One turning vector, and how many ticks it has turned:
The counts run from 0 to 1063.
[134 153 127 139 134 168 132 120 125 199 102 123 125 137 183 125 124 108
 113 105 135  62 132 163 152 142 103  81 163  89 143 144 174 167 133 119
 111] | 283
[142 136 113 121  82  99 161 148 109 126  94 106 108 133 145  91 170 212
 127 144 208 144  99 151 117 130 137 141 133 159 158 153 131 108 110 128
 125] | 605
[123 144 110  99  83 142 155 122 113 118 139  86 132 166 123 145 135 172
 143 168 172 136 100 142 122 150  92 152 167 149 167 157 118 117 138  87
 117] | 87
[143 139 102  57 108  82 117  99 103 165 130 160 135 179 169 103 133 144
 119 129 139 102 115 113  89 168 122 139 165 120 137 102 142 153  99 134
 109] | 940
[118 139 107 101 151 135  77 110 131 140 153 115 143  97  93 153  78  85
 132 153 119  85 131 124 196  97 128 133 139 159 139 136 109 128 144 102
  83] | 921
[106 132 159 177 156 152 101  99 132 121 131  98  97  96  67 147 153 115
 127 139 141  90 143 109 152  99 148 104 144 175 109 116 178 121 133 115
 117] | 582
[125 111  99 152 133 101 144 174 146 143 112 105 142 128 150 173  84 141
  79 115 133 122  94 162 143 170 142 175 101 162 136 137 106  90 114 160
 153] | 501
[147 132  86 137 134  75 146  84  89 103 129 157 152 143 171 117 143 164
 127 145 160  87 105 149 113 103 103 151 128 132 177  81 140 115 101 125
 175] | 330
[170 124 130 100 125  75 106 149  98 149 131 142 159  94 148 101 144 144
 114 121 115  76 154 112 157  99 179 145 131 165 134 120 113  92  78 168
 153] | 434
[116 105 104 126 109 110 122 114 117 102  94 112 144 171 147 183 132 124
 144 177 111 130 128 139 105 135 104 145 115 111 185 109 107 125  92  80
 182] | 745
[127 140 116 136 122 109 132 149 120  94 119 176 154  76 144 108 140 112
 100 140 127 124 172 128 144  85 153 119  71 100 125 108  97  95 117 173
 167] | 172
[186 114 125 118 129 132  88 118 126 173  85 156 133 122 107  80 160 129
 159 137  89 128 170 148  89 155 112 142 151  84 142 145 168 146 107 110
  97] | 41
[153  77 135 146 121 141 115 142  92 142 108 110 172 164 141 155 157 169
 138 118 127 157 140 132  95 177 113 153 179 114 148 110 149 144  58 111
 133] | 318
[173 113  81 138 161 133  76 128 102 111 155 140 161  99  97 115  64  91
 148 106  99 109 126 149 152 106 159 132 125 127 144  98 130 140 156 106
  81] | 767
[153 135 116 127 135 122 170 112 119  87 108  98 108  98 103 117 139 152
 136 104 186  88 111 165 135 108 149 133 127 185 151 144 200  74 159 127
 114] | 880
[135 113 100 117 115  85 151 124 141  50 168 180 143 120 106 126 104 134
  83 120 125 132 126 144 115 119 133 169  74 120 110  72  99 107 122 148
 115] | 1055
[133 135 119  96 146 166 121 129 162 125 140 124 141 133  94 188  97 102
  93 154 156  86 119 180 153 137  89 176 125 159 124 123 163 122 122 115
 109] | 258
[101 100 153 127 117  70 147 140  87 107 124 130  92 160 131  97 123 160
 152 141 116 172  99 103  91 135 151 125 196 151 155 133  94 114 135 107
 128] | 1031
[148 128 119 208 135 147 151 129  98 111 139 108 129  68 113 105 101 142
 110  77 131 101 122 125 129 123 117  79 114 140 121 113 161 148 172 108
 127] | 336
[130 150 144 138  95  96 119 165 124 207 115 123 154 133 183  95 117 139
  99 107 115 100 103 109 159 153 145  89 176 172 114 142 102 129 100 169
 139] | 281
[126 130 140  67  89 163 137 165 159 132  99  89 131 156 116 183 135 138
 133 130 152 138 142 158 141 161 141 152 141 160 125 186 132 113 112 121
 105] | 256
[136 113  70 113  88  87 107 125  99 129 101 105 141 158 157 175 131 144
 134 115 116 135 116 169 110 171 130 132  76  89 164 128  94 158 103 107
 137] | 226
[ 97 129 119 116 137 137 169 110 137 101 119 111  91 165 136 171 141 136
 142 162 195 134  82 160 141 131 110 127 171 135 173 152 153 117 160  83
 118] | 360
[115 105 118 104 177  84 153  97 100  99 114  56  83 134 111 167 147 132
 140 110 149 115 117 158 144 150 163 134 148 182 148 137 164 120 163 103
 117] | 1034
[118 122 126 204 158 144 128 106 137  94 130 117  79 106 104 131 150 103
 117 107 161 116  96 133 134 112 108  61 118 135 126  98 178 139 147  96
 143] | 63
[153 121 111 117 168 135 131 135 128 143 132 128 128  99 124 127 135 160
 110 157 116  94 183 109 174  88  82 115 140 158 142 165 153 155 188 104
 165] | 973
[178 147  84 146 125 116 147 138  97 121 106 164 164  91 144  81 101 136
 141 149 124 117 158 127 105  94 125 131  83 103 156 137 118 102 170 155
 151] | 54
[ 91 153 141  74  95 129 132 111  94 157 122 135 149 168 178 107 131 147
 124  98 177 117 126 126 102 168 154 143 173 108 115 113 145 121 130 133
  90] | 267
[ 78 104 134 163 127  68 145 112  59 110 159 126 146  98 147 151  89 144
 117 111 114 130 144  77 151 110 161 137 113 106 146  93  67 119 142 123
 137] | 629
[128 114 144 135 143  98 149 146 138 104 109  57  86 109  89 149 130 148
 124 119 141 115 102 132 154 149 139 152 140 212 137 156 153  91 150  98
 118] | 1035
[130 133  84 109 121 131 129 125 170  80 122 179 118 162 104 158 107  93
 115 130 150 180 123 184  89 175 110 137  99 109 125 104 154 133 142 131
  90] | 1053
[128 147 114 201 114 160  85 114 123 149 113 144 117 122 104  96 109  86
 157 137 106 120 100 149 116 123 117  72 139  90 152 111 150 147 123  95
 104] | 1012
[115 101 154  87 166  96 132 100  83 118 132 145 141 140 148 146 107 106
 112  98  96  94 167 142 121 135 153 191 150  90 153 115 107 112 149 105
  83] | 926
[137 134 108 106 119  96  74  99 167 137 113 183 132 128 139 142 142  69
 119 136 112  99 141 161 149 129 134 108  80 103 131  90 129 128  71 140
 131] | 951
[ 92 115 132 150 174 123 172 128 131 102 128 106  76 102 134 130  97 123
 115 116 164 134 115 131 146  99 130 120 142 147 146 144 136 137 213 103
 114] | 634
[138 135 112 124 143  88 116 143 107 173 124 136 152 108 182 131 114 145
  89  98 129  87 125 112 169 138 160  87 153 171 114 110 116 130 109 185
 153] | 280
[124 137 139 170 170 128 113  99 133 194 101 140 116 102 163 131 112 111
  99 102 119  71 154 144 143 133 115 102 146 111 134 159 165 149 153 138
 112] | 284
[ 49 149 155 139 102 140 144  91  98 117 135  92 105 173 140 124 102 110
 153 131 168 115  73 124 116 139 136 110 171 112 146 102 126 111 144  92
  93] | 632
[163 101 126 146 171  74 130 154 102 189  84 127 149 110 186 109 129 146
 110  91  96 109 156 127 109 162 158 137 145 153 129 123 139 117 111 153
 160] | 162
[181 135 126  86  87 148 102 177 140 104 133 196 123 157  97 100 172 124
 129 134 117 137 142 141 142 114 137 114 137  96 108 116 139 134  62 115
 125] | 431
